128 stands for zero in the data rows.
Each row has a hidden score. How much does it go up from the first row of each pair to the second? 15 means little or no change, 30 a big rise and 0 a big fall. The score is a weighted sum of the row's numbers plus the product of two more (or one squared), each taken from its middle value.
[104 125 114 147 130 109 130 146 123 140  80 116  95 144  84 107 161 147
 104]
[132 100 158 166 105 118 142 147 146 122  64  92 123 149 147 133 168 153
 116] ~ 21
[130 150 101 100 121 121 130 130 146 133 147 169 139 121 158 157 143 133
  98]
[133 142 132  92 153 139  90  89 116 142 139 146 104 125 138 133 145 152
  74] ~ 12
[119 104 122  87 151 117 114 113  97 137 131 133  96 128 121 126 146 151
 110]
[116 112 129 143 114 145 161 134 138  99 146 122 155 122 134 123 122 124
 154] ~ 20
[114 100 128 163 141 152 171 121 106  82 106 108 118 139 121  80 119 125
 142]
[172 143 151 108 137 160 137  86 101 107 159 141 157 112 154 117 106  88
 138] ~ 21
[122  97 133 153 118 129 170 123 129  89 155 126 144 104 121 105  84 121
 176]
[141 150 133 151 112  89 109 166 171 169  95 122 131 143 120 135 127 157
 112] ~ 18
[113 132 121 147 110 117 128 127 136 151  79  95  86 128 114 118 159 133
 133]
[116 159 143 129  97 106  81 164 141 136  91 115 117 131 119 146 136 109
 127] ~ 13
[118 104 125 102 173 132  89 124 128 155 139 146  87 127 121 126 124 141
 108]
[168 125 129 123 127 156 148  88 109 107 125 135 164 114 171 103  97 104
 114] ~ 24
[152 121 123 129 149 123 142 122 102  99 129 124 166 142 138  98 119 139
 115]
[134 141 106 117 143 125 104 150 115 146 145 153 129 107 114 148 122 129
 139] ~ 13
[ 84 116 156 157 114 103 133 149 105 120 116 120 102 120  99 115 132 116
 178]
[128  96 142  94 164 161 161  61 107  86 206 119 146 135 149 110  91 101
 153] ~ 20
[121 133 154 123 113 124  98 134 123 150  95 119  97 108 137 135 143  43
 103]
[ 97 127 137 170 117 117 115 153 142 137 115 122  99 103  98 140 144 117
 172] ~ 16
[143 122 126 105 122 142 106 126 126 121 101 123 104 104 145 141 141 121
 111]
[ 77 140 165 139 140 118 116 143 153 149 115 119 108 179 107 130 144 120
 150] ~ 11
[ 95 127 152 160 109 109 110 162 139 116 105 106  99 125 128 144 143 122
 163]
[117  91 138 135 130 128 115 107 131 103 164 105 151 108 105 112  67 118
 178] ~ 16
[114 102 133 178 105  88 212 146 170  98 106  89 173 135 115 126  95 141
 162]
[131 120 132 131 117 119 114 129 117 136  90  85 100 143 127 135 163 118
 106] ~ 12
[ 97 105 130 115 151 133 154  96 128 125 181 131 145 121 116  85 111 110
 150]
[132 152 130 175  95  69 146 186 196 156  73 114 121 149 166 138 127 172
 125] ~ 18
[117  91 108 103 154 126  96 105 131 147 155 121 101 126  66 146 153 161
 119]
[154 126 141 146 138 131 157 134 115  98  96  98 130 121 131 100 116 104
 118] ~ 14
[152 153 103  91 137 185 111  88  90 125 144 164 136 110 149 146 111  90
 114]
[149 153  64 112 134 152 126 119 127 133 134 158 146 112 132 166 108 109
  84] ~ 15
[142 109 102  71 162 129 121 107 113 149 158 138 110 114 126 129 134 140
 118]
[172 164 129  85 141 173 108  96 116 129 115 131 146 115 159 134 132  81
  98] ~ 22
[161 126 143 109 135 153 121 115 123 118 119 102 145 130 161 121 137 109
 123]
[101 137 166 136 105 109 117 141 144 128 127 156  96 131 122 138 139  99
 144] ~ 14
[ 87 145 146 148 133 124  97 126 133 165 129 119 115 133 135 128 126 124
 146]
[148 118 129 132 148 159 146 117 152  85 161 156 133 133 123  82  91 134
 176] ~ 24
[ 97 102 114 140 132 108 138 114 132 141 116 112  89 130  87 136 132 142
 147]
[102 132 151 129 121 131 119 131 145 141 119 116 110 136 116 133 127 129
 146] ~ 15
[155 154 104 126 121 161  98  96 104 131 109 115 114 119 116 109 159 125
 120]
[164 108 147 111 188 148 150  86 110 101 136 146 169 127 156 114  86 116
 124] ~ 11
[132 135 117 135 148 188 147 136 114  81 126 118 151 129 128 105 117 100
 131]
[134  93 130 144 156  98 178 107 116  93 138 121 158 121 124  80  84 145
 144] ~ 21
[127 120 157 120 146 123 117 124 141 134 117 133 108 116 131 150 126 134
 115]
[ 93 170 153 154  70 104 129 155 146 125 119 107 111 137  93 130 155 118
 158] ~ 15
[141 128  73 135 106 118 152 139 127 123 116 135 167 110 109 138 132 149
 140]
[126  97  92 104 150 116 109 122 156 159 123 129  90 118 103 136 149 153
  99] ~ 11
[118 124  87 109 114 141 167 121 134 109 151 152 166 105 123 136 117 124
  83]
[138 145  73  98 161 155 112 150 109 132 161 178 129 121 120 148 115 141
 111] ~ 10
[104 132 153 144 106 126 113 157 141 128  99  93 108 132 107 153 153 112
 152]
[146  97 135 130 146 116 180 120 114  80 148 114 161 130 158  84  80 163
 132] ~ 12
[128 136 149 120 108 132  97 135 140 151 136 130  95 134 147 140 124 140
 137]
[136 107 112  72 155 142 108 110 137 125 134 136 119 110 150 121 107 123
 115] ~ 17
[114 128 150 118 144 144 104 129 138 148 164 156 107 141 155 145 118 127
 122]
[136 144 151 152  95  89 124 156 154 147  96 106 121 140 131 135 133 170
  93] ~ 22
[137 133  97 122 117 112 153 145 142 114 123 133 162 111 112 146 135 142
 142]
[131 154 131 145 132 147 150 126 104  87 105 132 142 134 138 102 107  94
 134] ~ 10
[148 122 140 131 108 143 139 125  87 115 101 120 153 113 158 125 111  80
 133]
[113 104 152 127 112 118 172 134 143  82 135  95 169 113 107 100  93 130
 165] ~ 16
[199 139 130 120 113 146 143 120 103 118 119 119 166 130 151  88  95 129
 102]
[116 114 112 112 134 136 122 117 124 113 150 141 115 116 109 132 138 114
 141] ~ 7
[144 153 157 123 128 133 138 113 117 123 122 130 157 129 145  96 145  97
 123]
[118 130 160 126 135 124 113 131 126 130 156 142 103 133 130 140 114 121
 130] ~ 11
[120 129 132 155 116 104 163 126 121 125  67  99 120 143 122 124 133 171
 123]
[107 110 160 104 168 120 116 123 116 124 146 147 102 131 139 133 131 136
 112] ~ 14
[132 101 127 124 129 133 177 116 109  92 152 121 182 125 128 128 106 131
 145]
[ 88 103 141 114 143 132 164  95 137 117 180 110 136 114 149  86 102 118
 178] ~ 19
[117 141 136 120 120 135  92 146 141 138 124 126 102 113 141 157 124 116
 131]
[106 151 143 137 124 148 112 141 130 123 129 152 107 127 113 149 135  89
 120] ~ 13
[129 136 142  84 130 123 107 126 135 149 136 141 115 119 114 146 137 105
 135]
[143 153 148 160 121 121  88 126 149 161 118 167 100 136 148 126 124 123
 131] ~ 10
[130  69 141 154 144 112 218 119 148  75 118 101 172 151 113  63  95 135
 133]
[188 135 146 115 120 134 136 106  95 115 147 115 159 122 168 114 121  75
  94] ~ 7
[129 112 100 110 137 157 152 103 113  94 169 148 148 107 146 117  87 103
 143]
[113 124 114 134 116 137 116 114 127 129 136 131 121 113 125 129 132 132
 153] ~ 16
[138 160 161 117 125 149 104 137 109 168 131 130 106 122 163 129 121 117
 126]
[166 157 109  91 148 154  98 112 100 136 136 163 131 126 142 147 154 111
  90] ~ 17
[102 101  96  96 155 135 118 110 122 128 147 144 113 108 108 124 132 144
 148]
[ 90 141 175 179  92 101 123 154 143 117 108 102 118 120  35 138 135 125
 171] ~ 21
[112 157 120 153 103 112 107 153 126 161  45  91 102 134 124 151 172 127
 161]
[112  90 134 175  85  88 179 156 161 102 119  86 170 201  88 120 135 174
 148] ~ 15
[159 101 131 132 150 148 159 102 139 110 137 121 163 144 142  99 103 143
 130]
[170 107 148 129 107 120 157 132 121 135 105 104 163 139 183 111 101 137
 110] ~ 11
[ 87 127 160 172  98 108 124 152 120 132 119 109 100 147  91 124 147 125
 172]
[138 167 107 110 145 141 102 121 144 148 127 158 139 124 132 155 167 133
  96] ~ 16
[109  80 144 154  91 123 178 106 139  77 146  97 153 116 105  91 109 113
 171]
[ 97  97 110 126 171 113 143 129 104 119 102  92  94 131 101 125 178 137
 145] ~ 21
[124 117 134 120 146 123 114 154 111 153 151 133 107 135 144 121 134 140
 116]
[161 158 132 112 138 166 121 117  96 122 116 139 132 132 159  99 146 111
 103] ~ 23
[130 103 148 120 145 154 144  98 131 106 166 150 149 135 132 110  81 111
 155]
[141  99 117 147 141 114 191 113 154  76 148 131 182 129 119 133  86 143
 132] ~ 21
[163 140 141 120 120 153 122  88  98 116 135 118 149 126 165 111 119  69
 132]
[126 149 150 144 108  91 106 153 119 153  74 100  62 136 113 136 168 134
 131] ~ 15
[146 168 147 126 122 129 109 134 135 175 133 147  88 118 162 152 138 114
 129]
[124  79 108 128 158 160 174  83 103 101 159 133 155 143 130  82 106 118
 178] ~ 12
[124 150 125 151 115 145 158 122 116  82 117 127 130 133 146 111 118 102
 129]
[164 114 133 112 153 132 131 128 118 150  33 100 124 123 135 152 171 137
  97] ~ 6
[129 173  73  88 131 149 104 151 129 140 150 177 146  96 136 145 129 128
 100]
[111  86 131 176  73  89 194 163 166  97 115  91 178 139 117 128  88 148
 173] ~ 12
[118 122 131 137 127 118 117 121 119 140  89  79 103 135 134 129 170 137
 116]
[127 126 161 118 130 101 115 142 133 134 120 106 125 145 154 161 138 143
  99] ~ 16
[116 144 154 126 114 133 134 132 123 117  98 140 101 133 128 149 117 101
 131]
[133 151  92 110 130 144 113 129 117 129 132 126 135 150 114 140 175 140
 125] ~ 13
[ 90  97 137 159 131 115 141 114 128 137 109  87 100 151  82 113 153 178
 142]
[ 84 149 169 120 115 119 116 132 132 125 120 124  97 130 119 138 138 105
 151] ~ 26
[102  96 142  89 142 113 149 126 119 105 181 140 142 124 133 103 102 118
 176]
[121 108 135  96 146 136  92 134 120 130 117 144 120 122 132 151 131 131
 110] ~ 16
[112 101 141 124 162 143 157 109 124 107 158 154 134 127 124  99  98 116
 146]
[154 115 132 116 143 164 142  95  90  98 157 139 156 119 146 105  81  95
 145] ~ 16
[112 139 135 163 101 150 140 150 151 113 137 140 166 114 104 124 124 134
 146]
[111  98 163 138 157 132 148  98  90  93 175 133 150 107 110  88  97 115
 166] ~ 17
[128 117 100  86 168 149 106  91 114 129 162 174 116 111 133 134 136 110
 107]
[136 132  79 103 164 144 107 130 121 138 143 195 123 113 129 149 141 122
 102] ~ 11
[ 83 151 156 132 135 148 110 143 137 119 133 120 115 125 130 122 117 107
 147]
[108 178 129 123 136 102 125 142 140 156 126 153 116 155 128 133 115 154
 112] ~ 9
[125 143 150 122 152 112 113 128 150 144 137 149  92 136 132 129 109 138
 108]
[112 126 142 120 143 118 129 136 140 143 141 140 139 141 117 146 141 168
  74] ~ 14
[150 165  92  99 125 144 110 131  91 162 139 147 156 120 125 154 151 133
  78]
[126 121 114 159 124  87 146 137 120 123  84  97 108 143 104 116 159 145
 123] ~ 15
[115 133 122 115  74 126  98 118 116 130 129 122 103 135 133 130 124 104
 115]
[120 127 151 116 122 134 132 110 120 105 136 129 128 118 122 128 109 118
 127] ~ 25
[109 123 104 156  77 125 154 153 147 116 128  96 160 111  94 118 129 138
 164]
[142 169  92 158  92  98 131 166 166 148 126 142 146 124 128 149 131 122
 124] ~ 13
[139 109 142 111 152 167 142  88 102  64 166 179 166 115 152 107  80  98
 146]
[128 155  75 114 127 122 122 159 135 145 127 153 131 101 131 155 168 128
 122] ~ 17
[163 133 139 126 139 150 150 112 118 129 137 152 157 136 122 117 119 125
 119]
[112  99 123 140 106 107 201 137 131  73 137 120 173 136 116 110 116 143
 134] ~ 11
[119 145 159 129 123 123  97 128 135 145 131 138 103 132 135 133 137 125
 161]
[142 152  88 129 107 106 148 147 134 118 117 133 175 118 110 147 142 135
 127] ~ 17
[162 140 163 101 118 168 138 121 105 115  91 112 147 131 141 132 155  84
 127]
[147 117 133  96 132 132 114 116 101 147 106 119 107 104 138 151 157 143
 101] ~ 11
[136 172  77 107 126 149 122 122 133 132 171 183 155  59 147 151 131 128
 106]
[134 106 116 161 107  99 183 156 135  94 127 102 176 108 113 109 101 153
 130] ~ 15
[139 142 123 137 117 115 133 158 164 132 139 163 136  97 129 149 116 140
  95]
[131 140 105 155 110  95 130 176 189 170 107 116 115 167 115 119 124 137
 129] ~ 5
[171 128 137 113 129 134 100 106 110 127 116 109 104 111 129 141 150 111
 113]
[110 106 135 113 146 157 154  91 126  82 176 133 150 141 146 107  97 109
 162] ~ 16
[119 138  95 103 145 126 121 128 125 152 149 166 122 110 107 146 131 135
  97]
[109  61 151 147 115 120 184 111 137  73 125 101 164 130 100  75 110 147
 174] ~ 17
[130  95 118 121 135 129 115 146 128 145 139 119 123 125 130 138 142 144
 144]
[128 122 131  98 150 147 122 130 122 139  98 118 114 140 139 149 163 127
  98] ~ 20
[116  86 118 148 163 145 148 111 113 110 108 102  69 145 119  90 144 139
 134]
[132  96 126 116 166 155 155  83 122  92 157 132 147 126 149  96  91 115
 152] ~ 19
[114 143  81 152  75 130 135 153 154 124 130 136 146 110  75 108 133 157
 166]
[114 118 136 176 102  86 142 157 172 124 133  92 119 147 121 123 124 161
 135] ~ 10
[142 139 100 101 151 147 114 132 142 144 147 170 119 118 131 155 129 136
 111]
[132 125 124 115 150 101 116 142 150 150 163 157 132 133 132 138 118 148
  92] ~ 11
[140  93 118 115 128 121  98 114 130 154 131 123 103 123 114 133 158 158
 128]
[152 157 132 125  66 129 139  97 124 117 120 142 163 122 163 128 102 105
 141] ~ 16
[134 138 131 122 130 116 126 166 147 136 138 124 131 142 119 139 134 153
  98]
[116  99  97 124 147 118  87 116 141 198 146 120  93 128 137 136 160 156
 133] ~ 13
[129 107 128 139 163 153 138 106  73  80 124 112 124 143 131 106 104 108
 147]
[130 138 138 153 108 165 149 113 116  81 127 125 133 141 134 118  98  93
 112] ~ 18
[130 183 151  99 125 140  97 125 117 146 135 120 104 131 150 137 126 117
 121]
[122 126 129 177 119  96 141 153 167 142  98 114 125 166 126 121 124 172
 130] ~ 8
[ 97 104 128 128 154 153 127  88 108 107 184 148 155 109 129 110 109 107
 159]
[124 110 126 110 158 123 121 126 131 144 142 154 115 123 167 144 130 136
  96] ~ 16
[178 179  84 110 121 158 130 126  98 145 154 147 128 114 150 149 145 120
 113]
[111 142 141 149 112  96 121 168 178 161 126 109 113 143 101 145 145 164
 141] ~ 13
[124 158  93 149  77  92 133 171 151 142 112 119 145 115 115 128 133 137
 133]
[137 116 147 114 130 159 130  90  99  98 156 144 149 117 142  26 108  79
 151] ~ 10
[171 130 170 128 122 125 152  99 112 128 124 113 184 186 163 131 109 123
 103]
[170 155 121 102 116 161 115 102  77 121 123 141 161 113 155  64 139  65
 139] ~ 11
[162 139 151 122 104 144 144 178 104 130 105 119 143 132 149 132 120  97
 108]
[131 142 129 162  98  60 122 200 170 146 105  98 137 137 134 157 128 165
  80] ~ 20
[ 98 121 150 133 145 165 146  91 105  66 113 123 129 131 126 104  89  91
 152]
[100  93 129 103 135 132 125 108 123 120 181 151 137 118 112 113  75 142
 158] ~ 15
[124 170  96 127 117 143 122 143 143 141 132 165 178 106 133 157 136 122
 121]
[137  99 138 138 107 110 121 150 149 146 139  91 108 142 108 120 130 155
 137] ~ 10
[121 130 149 124 127 117  87 130 134 167 146 122 100 121 151 128 126 131
 127]
[137 131  92  81 155 135 120 119 110 146 154 168 125 118 139 133 144 121
 101] ~ 18
[128 149 159 133 109 107 117 132 149 158 124 132 122 147 137 148 131 153
 116]
[110  98 109 136 152 124 132 102 138 101  99  96 101 143 108 102 132 155
 132] ~ 12
[162 137 134 115 134 157 133 129  94 123 117 129 150 140 135 109 126 101
 132]
[164 102 133  94 171 143 153  87 105 110 171 136 138 127 149  88  97 113
 150] ~ 12
[ 71  99 156 168 100  83 153 148 154 118 102  77 136 135  98 136 119 133
 140]
[147 153  96 147 107 114 125 139 159 142 113 111 144 128  98 152 124 146
 118] ~ 25
[130 128  92 165  98  85 154 163 168 138  94  99 141 127 119 114  93 136
 121]
[119 102 124 110 166 138 111 117 137 155 148 140  71 142 130 217 117 158
 117] ~ 15
[113 105 105 107 160 148 119  80 125 117 156 164 119 116 103 118 128 110
 142]
[135 137 133 161 117  96 122 166 164 149  89 106 111 146 122 113 119 182
 137] ~ 17
[ 86 124 120 133 118 124 138 131 131 123 133 123 141 102 146 135 127 125
 148]
[143 149 112 130 159 165 126 119 131 143 121 126 122 123 122 119 169 124
 129] ~ 10
[132 124 144 111 136 117 106 124 108 140  88 108 120 129 133 134 153 130
  99]
[115 175 163 158  87 130 118 185 147 136 119 103 122 145 129 141 132 130
 155] ~ 17
[103 105 132 150 100  94 131 151 144 141 120  86 115 136 118 116 150 168
 121]
[135 156  88 124 123 119 109 141 135 150 137 155 139 105 151 169 148 139
 133] ~ 20
[136 131 151 156 119 118 112 155 158 148 127 105  96 164 136 114 112 161
 148]
[149 138 118 115 118 147 109 140 120 123 110 113 124 126 134 155 167 127
 116] ~ 23
[110 157 146 154  85 100 131 174 162 152 102 108 135 118 119 121 142 127
 140]
[108 164 126 144 109  82 116 162 154 164 114 118 126 140  69 147 178 157
 147] ~ 15
[123 131 131 136 142 106 140 132 142 153 121 111 127 148 122 152 127 169
 104]
[144  89 142 113 139 148 162  83 108  88 169 145 156 112 133  78 103 107
 136] ~ 12
[122 137  73 146  70 126 152 174 153 124 118 121 157 108  78 131 138 140
 156]
[100 149 145 128 124 141 107 108 129 125 128 154 100 100 124 135 104 116
 174] ~ 16
[140 127 119 139 154 178 137  97  76 108 168 138 128 132 117 103 137  97
 130]
[158 150 150 152  99 122 129 141 116 121  87  96 159 145 134 117 128 118
 114] ~ 20
[108 104 129 135 125 103 140 147 149 119 138 126 137 125 122 110 113 147
 172]
[206 144 121 110 108 124 147  99  94 122 104 130 187 111 161 132 127 120
 116] ~ 29
[130 167  90  99 147 144 118 134 122 135 139 205 151 125 124 155 141 126
  88]
[136 116 137 100 152 162 151  88 112 104 177 149 155 111 124 100  89 112
 161] ~ 23
[136 111 135 136 132 135 137 113 113  86  92  94 159 137 117 126 168 143
 115]
[113 103 119 161 134 150 181 106  96  81 106 119 126 148 121 104 115 134
 132] ~ 11
[125 148 155 126 134 146  92 127 110 130 143 183 105 130 147 109 117 102
 143]
[124 167 104 105 148 142 120 161 136 133 152 168 144 112 128 143 130 132
  94] ~ 17
[108 165  77  81 142 138 111 111 138 164 154 180 142 120 129 146 161 133
  99]
[143 145 128 132 127 105 102 141 148 156 148 140 142 141 136 134 129 152
  86] ~ 15
[143 120 117 133 129 115 165 127 122 112 128 134 175 144 117 131 103 152
 129]
[103 131 152 133 134 126 115 136 137 149 135 149 109 143 116 140 116 127
 139] ~ 8
[149 154 170 122 124  86 110 159 168 172 125 118 123 151 146 159 127 152
 122]
[132 131 146 133 145 106 101 134 146 144 137 150 113 155 142 133 126 159
  23] ~ 19
[119 147 128 139 100 111  96 153 137 143  82 128 112 126 119 152 150 116
 121]
[119 114 117 121 140 145 136 114 106 124 168 161 137 107 130 116  94 116
 147] ~ 14
[143 135 115 110 140 168 123 116 114 108 123 101 140 114 139 137 150  90
 125]
[150 122 101 165 129 115 154 137 146 114  43  92 131 160 129 128 136 137
 124] ~ 3
[170 117 146 106 130 154 153  88 102  95 159 143 169 135 182 113 101 100
 105]
[156 122 140 147 102  98 136 155 135 137  81  84 131 141 145 113 132 128
  96] ~ 15
[147 155  68  89 151 160 115 119 123 147 135 172 139 104 116 147 129 131
  92]
[133 148 161 132 126 136  87 129 135 141 180 133 100 124 150 140 119 108
 126] ~ 12
[ 98 127 125 138 109  86 117 153 140 154 134 148 112 120 101 146 147 141
 149]
[156 174  89  99 113 158 120 117 104 129 139 168 169 111 147 147 127 102
 113] ~ 20
[113 159 130 134 108 109 100 156 129 154 102 116  91 124 123 135 175 117
 138]
[105  97 113 103 132 140 104 121 129 147 138 131  92 115 119 118 153 161
 129] ~ 12
[112 142 160 149 125 121 120 145 127 120 124 113 121 137 128 151 156 117
 130]
[156 110 124 107 132 153  93 119 103 124 107 112 126 102 133 128 176 116
 113] ~ 16
[142 121 140 111 146 180 124  99 102 112 162 146 163 112 153 112  97  81
 128]
[145  93 131 106 136 140 105 109 137 146 133 136  99 113 138 147 134 123
  93] ~ 16
[117 126 120 137 155 138 156 139 134 144 121  97 125 142  88 131 160 160
 141]
[129 135 108 142 163 152 174  99 101  82 128 137 117 137 131  87  98  98
 141] ~ 18
[132  93 142 128 137 108 102 133 117 151 124 107  94 124 111 120 149 169
 140]
[124 133 131 165 102 113 158 166 198 148 104 116 125 144 131 118 126 166
 123] ~ 13
[113 121 109 154  84 117 143 149 133 137 100 104  93 146 102 121 155 167
 138]
[164 166  85  93 147 159 107 128 107 136 110 139 121 116 142 154 168 105
  86] ~ 19
[127 149 128 188 107 112 111 141 144 148 112 136 126 134 139 115 126 131
 139]
[143 139 101  98 140 157 100 101 109 145 127 140 122 143 154 143 158 115
  89] ~ 16
[118  98 138 117 154 126 142 128 120 116 164 147 128 134 115 109 100 104
 144]
[165 132 121 115 114 166 137 108  83 120 114 119 120 129 133 132 147 100
 108] ~ 23
[175 174  85  90 110 159 112  72 106 156 121 156 138 127 146 146 157 118
 105]
[154 120 130 104 148 117 123 112 142 152 163 140 125 135 119 152 108 139
  85] ~ 13
[110 164 174 125 129 140 122 133 141 144 125 145 103 143 142 144 153 128
 123]
[141 159  88 129 142 170 136 130 141 133 135 163 149 121 122 132 142 116
 130] ~ 7
[101 123 116 146 157 151 139 107 101  63 118 124 124 124 108 106 132 119
 141]
[145 129  85 126 116 113 168 143 138 107 131 135 172 124 124 129  99 141
 121] ~ 21
[104 124 119 114 148 130  92 116 116 150 130 149  93 107 129 146 139 122
 105]
[101 112 146 162 129  82 164 158 163 115 125 103 129 152  96 137 142 181
 144] ~ 19
[158 126 112   0 148 139 134 126 126 141 147 149 122 146 125 157 132 142
  95]
[112  98 121 110 153 150 120  93 103 145 183 157 124 117 143 129 101 113
 136] ~ 3
[ 90 149 175 149 119 112 119 143 148 141 137 121 109 135 117 134 124  98
 137]
[116 159 117 125 150 127 116 154 127 155 151 181 107 128 111 150 115 136
 150] ~ 12
[122 112 125  89 157 155 117  94  95 111 161 169 129 119 132 132 113 119
 139]
[101 116 149 158  94  93 148 156 158 120 106  92 121 174 103 139 128 149
 164] ~ 14
[114 126 149 162  95 112 150 150 142 126  90  95 109 161  95  97 143 165
 136]
[129 122 138 151 127 122 124 133 130 109  95  90 115 129 134 108 128 123
 115] ~ 17
[129 146 122 172  95  92 157 161 152 135  99  96 140 140  94 137 113 156
 131]
[131 173 129 143  92 117  99 157 125 166  89 109  96 135 118 139 142 114
 146] ~ 7
[ 99 126 147 155 100  86 127 166 150 140 119  99 133 133 107 145 134 156
 154]
[126  97 136 100 163 188 136  99 112 119 179 162 128 134 135 117  98 118
 154] ~ 17
[ 97 147  98 163 131 110 117 145 170 148 105 123  96 128 103 136 138 132
 169]
[122 119  74 163  84 101 160 161 115 122 103 127 163 121 112 143 137 161
 139] ~ 20
[128 127 135 126 120 112  75 132 106 136  71  76 104 132 140 132 169 106
 124]
[155  90 144 142 127  87 122 120 117 126  77  89 120 135 131 135 140 131
 111] ~ 23
[119  95 122 120 131  98 115 133 149 156 127 121  98 133 125  98 126 163
 128]
[137 149 107  85 133 146  99 136 127 135 122 131 128 123 138 147 159 115
 110] ~ 26
[128  68 146 138 147 114 185  89 129  79 149 111 159 130 108  78  97 141
 149]
[134  91 124 180  80  80 187 160 153 102 119  67 177 135 103 107 113 147
 164] ~ 6
[107  92 127 127 151  98 126 124 132 152 144 105 123 122 125 128 137 161
 187]
[123 113 135 149 132 117 131 125 165 141 118 122 131 150  95 142 174 141
 135] ~ 15
[127 134 146 121 152  96 127 136 133 147 134 131 114 151 119 128 108 155
 101]
[143 114 115 127 143 133 124 107 106 148  98 113 102 123 126 130 154 129
 102] ~ 18
[129 147 108 111 139 128 120 134 154 136 159 156 152 135 126 159 129 144
 108]
[142 122 102 103 130 136 107 137 109 140 155 165 126  86 124 149 130 116
 131] ~ 13
[127 154 157 114 128 142  91 124 125 140 139 154 103 128 152 116 109 116
 146]
[116 126 120 106 155 122  83 129 128 151 107 155  55 123 123 188 161 139
 133] ~ 17
[101  95 141 151 165 164 177  87 103  84 146 152 148 116 120  87  86 116
 148]
[139  86 124 135 146 133 177 121 133  81 183 143 143 115 119  79  86 112
 182] ~ 9
[ 86 126 134 154  88  99 146 151 165 143 128 147 108 122  89 128 137 127
 172]
[ 82 122 133 148 135 136 118 140 143 131 118  92  87 132 100 116 153 137
 184] ~ 18
[123 109 113 124 119 109 105 110 129 145 135 106 121 119 119 121 135 153
 159]
[128 117 111 110 131 152 159 116 103  95 146 167 147  84 131 102 111 108
 138] ~ 15
[133 147  98 114 131 115 101 137 149 167 144 173 126 134 142 139 136 161
  95]
[153 179 100  95 138 154 143 116  91 124 130 150 171 117 155 134  89 126
 107] ~ 19
[129 152  89  96 145 151 115 110 108 109 148 164 167  98 138 128 105 134
 115]
[132 132 124 101 130 138 145 100 138 115 159 161 142 155 141 135 101  96
 146] ~ 22
[137  82 141 136 139 139 189 121 108  73 160 131 176 142 140  97  76 124
 129]
[108  93 116 152 150 137 156 139  99 104 100  92  97 134 116  96 135 121
 165] ~ 18
[122 121 146 139 133 152  89 131 136 151 135  98  99 142 133 136 132 124
 139]
[122 157 144 145 105 116 119 149 158 154 137 121 109 132 116 136 135 141
 141] ~ 18
[163 146 106 104 130 139 148 110 134 112 159 137 174 115 149 127 110 104
 109]
[123 115 156 162 114 101 125 148 160 136 122 103 138 150  82 156 158 175
 100] ~ 22
